(in the rows, 128 means zero)
The rows of D fall into 4 groups, which share some directions, and each row is roughly a mix of its group's hidden directions.
D (128 x 10):
[[ 78 155 123 123 180  88 121  92 110 136]
 [144 130 173 136  78 108  99  77 109 143]
 [144 100 186 134  92 102  94 143  93 143]
 [103  95  84 120 117 124  80 173 141 157]
 [136 115 125 177 131 139 127 108 182  71]
 [159 127 175 128  92 106 104  73 104 120]
 [ 87 149 112 117 117 124 151 189  93 162]
 [157 139 119  85 100 159 119  64 123 148]
 [ 94 119 179 188 133 134 102  98 116 119]
 [134 106 111 187 129 116 132 197 127 134]
 [141 136 178 125 139  70 168  92 124 138]
 [193 121 104 184 109 119 125 153 116 132]
 [109 120 112 111 159  69 112 155  79 148]
 [141 143  77 141 149 166 149 188 135 139]
 [109 110 133  99 139  76 160 166 117 176]
 [115 134  94 151 191 125 149 111 178 116]
 [113 141 136 188 143 137 144  99 168  82]
 [120 129  75  92 130 135 143 167  76 149]
 [122 135 156 170 121 166 131  76 127  79]
 [166 128 137 134 139  86 141  64 163 111]
 [173 115 113 185 129 135 128 179 107 150]
 [147 106 153 111  88 110 119 174  80 159]
 [132 144 107  61 161 121 166 105 153 145]
 [134 109 146 177 106 118 138 151  60 110]
 [152 156 116 113  88 165  79 100 151 155]
 [ 77 122 177 151 149 119 173 128 119  95]
 [138 140  67 137 152 144 158 176 158 145]
 [120 123 113 178 136 184 143 168 112  94]
 [ 81 126 136 118 180  86 175 130 139 125]
 [108  97 132 167 136  98 115 198 140 114]
 [158 131 106  92  94 140 143 132  62 152]
 [154 102 114 118 117 105 119 203  94 119]
 [108 117 126 129 167  98 189 178 134 132]
 [108 153  80 149 133 164 134 167 112 176]
 [133 126 161 117 128 105 146  52 158 107]
 [ 76 150 148 112 117  86 145 112 179 147]
 [ 74 118 159 118 174  90 141  98 148 119]
 [ 98 122 138 114 142 120 145 209 115 154]
 [126 129 153 144 123 104 109  49 158 111]
 [181 101 133 136  94 141  99 168  85 131]
 [102 138 107 157 185 141 140 149 183 113]
 [125 147 114  68 155 115 152  85 167 142]
 [123 173 139 190 135  96 110 158  99 122]
 [138 130 128  97 127 153 110  48 143 153]
 [191 134 136  78  84 142 117 110 135 119]
 [130 136 123 102 116  98  87 195 128 164]
 [149 113 173 140  99 124 102 165  76 155]
 [ 91 166 126 151 189 117 132  99 161 135]
 [168 125 194 134 121 101  96  94 113 135]
 [ 77 133 144 101 154 177 131 153  97 158]
 [117 138 124  77  96 121  75 135 137 177]
 [110 142  63 109 167 133  97 122 166 143]
 [ 66 135 169 113 147 109 127  91 153 101]
 [148 129 145 115 140  91 140  58 165 108]
 [175 161 130 131 129 135  99  65 153 107]
 [132 144 124 121 160 101 141  68 181 149]
 [114 143 161 145 119 141  97  63 146  87]
 [160 126 130 161 111 113 121 151  52 111]
 [ 92 108  96  85 119 136 106 155 164 174]
 [130 125 172 112 108  99 109  55 127 117]
 [118 124 151  93  71 131 138 171 102 167]
 [115 160 102  99 135 147 139 138 190 172]
 [130 117  96 102 124 132 132 206 138 164]
 [136 150 125 134 155 127 161  63 178 117]
 [ 67 135 129  89 156 108 136  99 171 136]
 [ 66 132 132  92 130 144 139 164 170 153]
 [118 105 135 104  96 115  86 179  86 152]
 [ 60 132 151 103 170 132 156  98 133 132]
 [156 122  96  96  99 127  93 176 125 172]
 [ 91 143 122 146 172 102 155 141 182 157]
 [ 83 109 196 143 150 128 112  96 127 115]
 [ 85 129 109 107 137 144 142 197 151 156]
 [111  98 122 125 184 115 146 193 122 134]
 [124 154 132 157 162 137 141  78 179  94]
 [116 153 102 105 172 150 158  74 159 120]
 [138 110 180 137  86 139  78 157 106 109]
 [107 149  99  70 111 171 129 156  94 138]
 [113 156  84  77 141 125 102 147 142 176]
 [202 120 150 127 103  92 156 135 123 149]
 [126 141 131 165 167 134 175  83 146  90]
 [152 154 104 145 142 158 145  73 178 115]
 [141 133 110 112  95 169  96 187  99 147]
 [169 120  60 124 149 160 148 153 108 123]
 [ 91 131 165 127 147 107 146  62 143 100]
 [179 129  75 157 145 125 101 125  84 120]
 [ 76 135 145  74 114 119 109 144 155 169]
 [ 95 186  96 115 163 146 158  98 136 142]
 [156 123  92 177 164 137 138 104 107  81]
 [119 138  87  91 167 134 181 158 128 155]
 [ 87 151 140 122 147 107 147  58 156 126]
 [185 138  94 107 133  82 121 133 124 173]
 [111 115 119 153 112 149 137 192  74 112]
 [129 139 160  66 128 136 107  70 144 126]
 [106  97 132 189 144 103 147 179 126 114]
 [127 154  71  95 142 141 183 139 104 138]
 [140 113 109 178 104 135 122 194  97 122]
 [137 121 100 135 117 148 110 209 129 159]
 [110 128 133 104 196 128 176 120 143 160]
 [191 117 146 146  95 145 108 132  80 108]
 [174 136 138 197 131 128 109  91 127 150]
 [156 158 177 116  99  92 126 103 120 174]
 [165 124 140 122  89 143 103  76  80 112]
 [101 143 141 110 111 127 146 198 106 170]
 [163 117 115  86 168 117 191 142 118 128]
 [ 94 130 116 104 149 157 145  75 180 144]
 [152 139 116 127  88 156 132 123  58  97]
 [112 138 128 177 196 135 128 109 165 117]
 [152 126 144 195 102 120 117 132  86  91]
 [128 120 136 152 182  96  99 133 186 108]
 [138 119 165 192 109 108 110 128  80 116]
 [133 119 175 178 146 117 116  83 161 101]
 [173 122  74 121 131 150 147 168  91 148]
 [148  91 150 165 137  90  94 124 179 112]
 [167 144  84 120  87 171 119  97 127  98]
 [155 103  97 128 154 161 128 190  97 109]
 [ 90 161 110 113 139 138 170  70 102 114]
 [118 113  70  73 115 148 120 152 115 162]
 [137 114 157 195 136 126 134  91 120  83]
 [210 130  97 118 111 118 125 117 147 151]
 [139 150 131  83 137 117 140  52 148 121]
 [131 163 136 149 197 103 133 107 159 103]
 [175  78  83 134 163 125 125 151 131 102]
 [145 127 126 158  88 164  92 170  82 130]
 [122 143 100  66 109 164 175 124 113 143]
 [148  81 189 146  91 114 119 134  99 127]
 [112 108 189 138 154 124 110 135  67 129]
 [ 99 139 107 117 194 133 139  75 134 147]
 [150 129 121 119  87 162 118 161  64 108]]
In each list below, four rows fit none of the groups, and each other row fits one group, some only roughly. Which are they? Name them in the order they come.
- Z722: [143 153 138 106 135  93 125  54 153 148]
- Z542: [186 152  83 127 117 126 121  74 117 118]
- Z331: [181 101 106 129  99 123 109 180  92 134]
- Z783: [184  91  94 125  98 151 112 170 119 119]
- Z283: [115 124 124 153 171 127 120  83 188  99]
- Z661: [133  77 104 183 148 155 108 149 148 104]
- Z105: [108 142  91 126 171 135 195 138 105 144]
- Z757: [117 134 115  93 125 125 177 191  92 126]
- Z436: [ 71 118 111 105 170 134 172 133 159 144]
- Z673: [ 74 105 175 153 139  97 154 156 111 119]
- Z564: [147 165 130 116 149  86 140  61 139 150]
- Z110: [144 126 146 172 102 111  63 130 121  90]
- Z263: [152 154  88 150 163 146 123  84 149  83]
- Z616: [ 84 134  76 125 131 127 131 193 136 145]
 => Z542 Z661 Z673 Z110
- Z957: [119 131 168 104 163 117 135  56 148 130]
- Z713: [113 130  83 133 163  99 169 160 166 155]
- Z39: [160 102  97 141 115 160  85 180 146 147]
- Z858: [162 130  67 145 143 140 135 100 177 107]
- Z574: [102 131 153 138 163 132 175  73  98 107]
- Z980: [ 73 154 171 144 151 128 122 101 166 102]
- Z914: [ 98 117 150 145 172 104 171 113 181 138]
- Z459: [117 134  87  76  87 148 120 169 130 159]
- Z720: [155 138 153 142 117 136  87  58 157 127]
- Z747: [149 153 116  87 113 130 106  59 140 155]
- Z124: [129 130 143  72 162  96 106  79 155 138]
- Z447: [162 156  84 129  84 163 124 130  82 133]
- Z98: [153 150 129 119 145 111 149  45 141 126]
 => Z39 Z914 Z747 Z124
- Z923: [142 144 108 191 163 124 109  92 125  90]
- Z593: [109 153 105  63 129 142 146 133 172 161]
- Z513: [162 141 180 165 136 106 145  75 139 116]
- Z674: [123 134 139  87 120 139  69  80 166 125]
- Z180: [181 112  91 154 110 113 146 182 112 118]
- Z449: [144 147 154  93 132  93 106  58 132 124]
- Z35: [106 114 160 146 116 114  78 188 100 130]
- Z999: [128  98 146 177 178 113 171 157 114 126]
- Z473: [109 134 148  77 126  95 131  84 177 148]
- Z208: [144 134  88 173 147 119 189 138  95 126]
- Z784: [130 145  62  95 113 139  94 167 120 146]
 => Z513 Z674 Z449 Z35
- Z556: [127 122  82 126 139 166 130 194  94 134]
- Z266: [146 136 117 152  95 191 105 178 118 134]
- Z269: [ 94 133 143  72 156 115 173 111 164 136]
- Z760: [131 137 109 115 128 168 153  62 166 107]
- Z65: [113 148  66  96 152 140 109  98 114 166]
- Z629: [135 133 165 113  86 133 114  81  70 128]
- Z243: [161 140 121 101  65 163 146 120  88 122]
- Z390: [123 171  84 127 191 136 137  98 148 119]
- Z300: [149 118  92 169 157 150 179 170 128 127]
- Z520: [153 150  64 114 141 145 159 163 113 159]
- Z889: [ 78 121 175 136 153 126 107 108 159  83]
- Z608: [112 136 112  86 119 160 154 190 115 162]
 => Z556 Z269 Z300 Z608
- Z145: [147 155 132 100 103 129  97  57 150 116]
- Z325: [139 125 158 124  64 118  72 117 102 123]
- Z635: [ 98 134 186 132 140 140 130  70 154 104]
- Z320: [159 120 104 159 174 111 172  97 133  91]
- Z918: [163 136 173  95 104 104 118  83  91 140]
- Z947: [ 80 119 125 144 137 115 159 201 128 129]
- Z25: [115 118 134 165  82 162 114 175  94 102]
- Z485: [117 142  72 137 136 150 154 188 107 149]
- Z270: [131 100 168  78 101 107 117 164 124 171]
- Z125: [103 146 144 110 152 115 119  63 173 151]
 => Z325 Z635 Z918 Z25
- Z798: [ 98 130 177 126 101 127  94  68 118 108]
- Z214: [154 160 127  72 121 137 154  98 125 179]
- Z869: [125 102 138 149 192 116 130  81 157 103]
- Z239: [135  91 140  84  95  93 130 172  91 140]
- Z199: [144 133  83 144 132 127 121 207 115 143]
- Z973: [115 141  98 117 135 144 135 201 147 172]
- Z332: [ 95 116 191  98 149 122 156 107 143 161]
- Z149: [ 92 121 164  83 134 129 145  66 139 147]
- Z43: [176 118 114  77  78 140 132 132  93 134]
- Z481: [107 131 123  95 102 174 136 178  84 148]
- Z776: [131 151 189 188 108 119 125  99 121 124]
 => Z214 Z199 Z149 Z481
- Z543: [117  87 169 170  77 132 135 154 123 102]
- Z76: [149  92 158 148  82 153 124 171  95 104]
- Z831: [114 117 167 176 161 101 108  96 171 129]
- Z702: [ 72 124 162 154 166 118 142  80 141 121]
- Z425: [115 151 133 130 181 108 137  80 179 148]
- Z803: [116 110  92 103 151 114 156 196 141 150]
- Z505: [185 127 120 143 101 160 113  98  75 125]
- Z68: [101 130  89 122 142 170 164 186 120 143]
- Z450: [117 132 103 106 147 156 185 107  72 118]
- Z170: [174 136 124 126  69 127 110 155  78 123]
- Z806: [134 133  98 157 114 175 127 182  92  99]
- Z651: [134 122 131  76  90 134 133  91  69 119]
- Z468: [136 155 125 107 147 134 151  53 163 114]
- Z92: [130 134  98 141 190  95 168  97 150 116]
 => Z425 Z68 Z806 Z468
- Z253: [157 135 122  70 148 102 135  99 182 136]
- Z553: [ 89 133 108 105 179 161 155 170 106 117]
- Z880: [148 155 143 126 143 155  82  58 135 125]
- Z728: [124 106 176 107  86 139  83 108  90 144]
- Z499: [142 125 158 114 119 108 128  93  51 111]
- Z575: [160 134 139 126 120 132  80  78 184 120]
- Z584: [156 137 127 127 112 165 125 129  47 143]
- Z867: [118 143  78 113 172 143 130  83 173 122]
- Z421: [114 113 126 158 119 146  95 204 128 154]
- Z813: [144 108 140 186 107 126  88 168  92 116]
- Z992: [167 120  52 123 142 128 161 145 128 145]
 => Z880 Z728 Z499 Z813
- Z996: [145  88 154 133 101 123 110 196 139 157]
- Z960: [121 140 112  84 164 108 156  94 181 148]
- Z307: [128 143  88  79 127 159 112  87 171 144]
- Z997: [155 149 150 130 106 113  82  67 103 109]
- Z569: [ 97 118 142  65 127  81 130 130 156 161]
- Z705: [134 119 199 178 110 121 132  99 124 109]
- Z472: [ 95 117  72 109 184 138 155 146 120 138]
- Z739: [101 110 164 134  84 156  90 144  83 109]
- Z708: [133 131 180 163 133  97 159 103  82 102]
- Z839: [125 111 122 177 113 144 103 188  89 111]
- Z422: [158 109  96 122 137 149 141 186  77 143]
- Z201: [180 134  91  96  96 110 130 170 119 158]
 => Z996 Z997 Z839 Z201
- Z637: [124 103 175 193  96 121 112 120 142 106]
- Z622: [ 97 144  88 110 146 137 125 164 177 173]
- Z812: [ 99 117 137  87 103 126 125 190  89 151]
- Z277: [110 125 110  66 116 109 134 140  76 164]
- Z151: [ 70 106 144 144 132 147 149 190 139 133]
- Z225: [107 138 130 127 200 118 154  87 160 122]
- Z778: [ 97 119 131 159 131 100 128 194  91 153]
- Z560: [113 139 120 105 174 103 159  88 178 149]
- Z428: [156 122 169 126  69 130  92 102  91 130]
- Z913: [102 124 140 105 129  99 153 193 115 173]
- Z157: [130 132 160  90 131 109 106  71 180 129]
- Z612: [113 147 108  70 164 132 126  74 154 133]
 => Z812 Z277 Z151 Z612
- Z364: [ 94 116 125 187 165 129 132 173 160 128]
- Z786: [104 116 170 165 153 132 167  96 161  94]
- Z716: [164 112 127 159  96 120 105 196 141 145]
- Z968: [ 85 172 113 115 131 116 173 128 149 177]
- Z730: [157 117 164  99  71 103 100 140 110 159]
- Z258: [143 116 111 183 130 137 157 178  83 128]
- Z353: [112 116  89 127 182 146 144 151 185 132]
- Z630: [109 115 141 136  92 169 106 193 100 129]
- Z308: [163 157 138  78  83 127 107 129  99 164]
- Z578: [ 96 146 129 103  76 181 137 147  91 128]
- Z209: [157 148 131 117  84 124  99  66 114  96]
- Z604: [182 135  98 172 127 168 139 106 141  95]
- Z33: [109 155 129 101 134  89 123 173 119 190]
- Z905: [146 132  57 149 142 162 165 153 127 131]
- Z246: [132 150 153 103 126 151  85  61 147 143]
 => Z364 Z353 Z578 Z905
- Z230: [149 109 154 132  79 126  79 141  75 125]
- Z620: [160 122 116 175 142 107 148  67 142  97]
- Z950: [ 96 130 113 141 186 135 128  93 184 123]
- Z231: [115 122 131 160 158 124 192 117  78 109]
- Z922: [139 116 104 190 154 129 139 165  82 113]
- Z979: [182 149 127 130 124 146 144  61 152 143]
- Z309: [113 116 127 153 183 118 142 188 160 145]
- Z42: [102 116  95 138 133 160 150 201 115 140]
- Z781: [114 136 112  76 171 112 102 150 167 163]
- Z633: [129 104 173 109  85  98  94 148  85 141]
 => Z620 Z922 Z979 Z42
- Z894: [147 150 131  55  88 125 109 101 132 147]
- Z687: [105 124 156 149 105 131 101 198 103 152]
- Z161: [ 98 122 110 108 105 120 136 206 107 147]
- Z501: [ 99 108 116 134 118 144 131 210 103 119]
- Z456: [125 169  85 124 141 161 156  70 141 116]
- Z537: [ 98 143 113 186 137 152 142 178  94 119]
- Z433: [107 144  77 120 164 135 162 134 185 119]
- Z725: [ 80 112 133 146 118 148 104 197 120 147]
- Z745: [103 118 114 164 147 148 132 199 105 154]
- Z500: [124 144 115  57 124 132 151 104 164 164]
 => Z894 Z687 Z537 Z500
- Z611: [106 125 135  50 102 130 119 139 140 167]
- Z572: [111 132 136  96 138  97 163 183 146 175]
- Z392: [194 135 126 144 120 108 146  71 118 107]
- Z441: [126  98 158 141  92 135  92 156  67 112]
- Z857: [106 152 100 147 158 134 142 103 198 111]
- Z306: [160 142  73 150 107 148 134 176  96 146]
- Z457: [166 149 108 136 153 108 113  90 192 118]
- Z862: [109 143  77 102 135 149 126 191 100 139]
- Z991: [ 99 132 112 112 168 110 125  88 193 141]
- Z387: [179 129 105  88 109 147  88  85 146 120]
- Z775: [106 113 174 129 134 105 137  62 131  91]
- Z528: [152 153 117  72  99 139 100  92 160 154]
- Z91: [158 125 146 186 113 152 124 120  83  87]
- Z670: [166 130 134 188 117 112  82 108 114  95]
 => Z611 Z457 Z862 Z991
- Z213: [ 90  96 160 128  96 157  85 117 109  88]
- Z815: [105 127  93  61 134 149 146 134 157 164]
- Z555: [125 134  76 114 197 125 140 129 157 105]
- Z987: [168 139 109  71 110 130 152 126 107 178]
- Z864: [103 140 134 123 168 145 176  78 122  87]
- Z78: [ 86  83 159 178 134 135 148 111 150 100]
- Z805: [114 131  93 152 157 160 118 190 163 145]
- Z458: [129  96 128 191 127 145 138  98 133  74]
- Z910: [162 114 153 168  81 105 128 125  74 123]
- Z724: [156 115  73 111 108 126  74 150 100 147]
- Z186: [153 147  85 124 168 142 118  95 176  95]
 => Z987 Z864 Z805 Z910
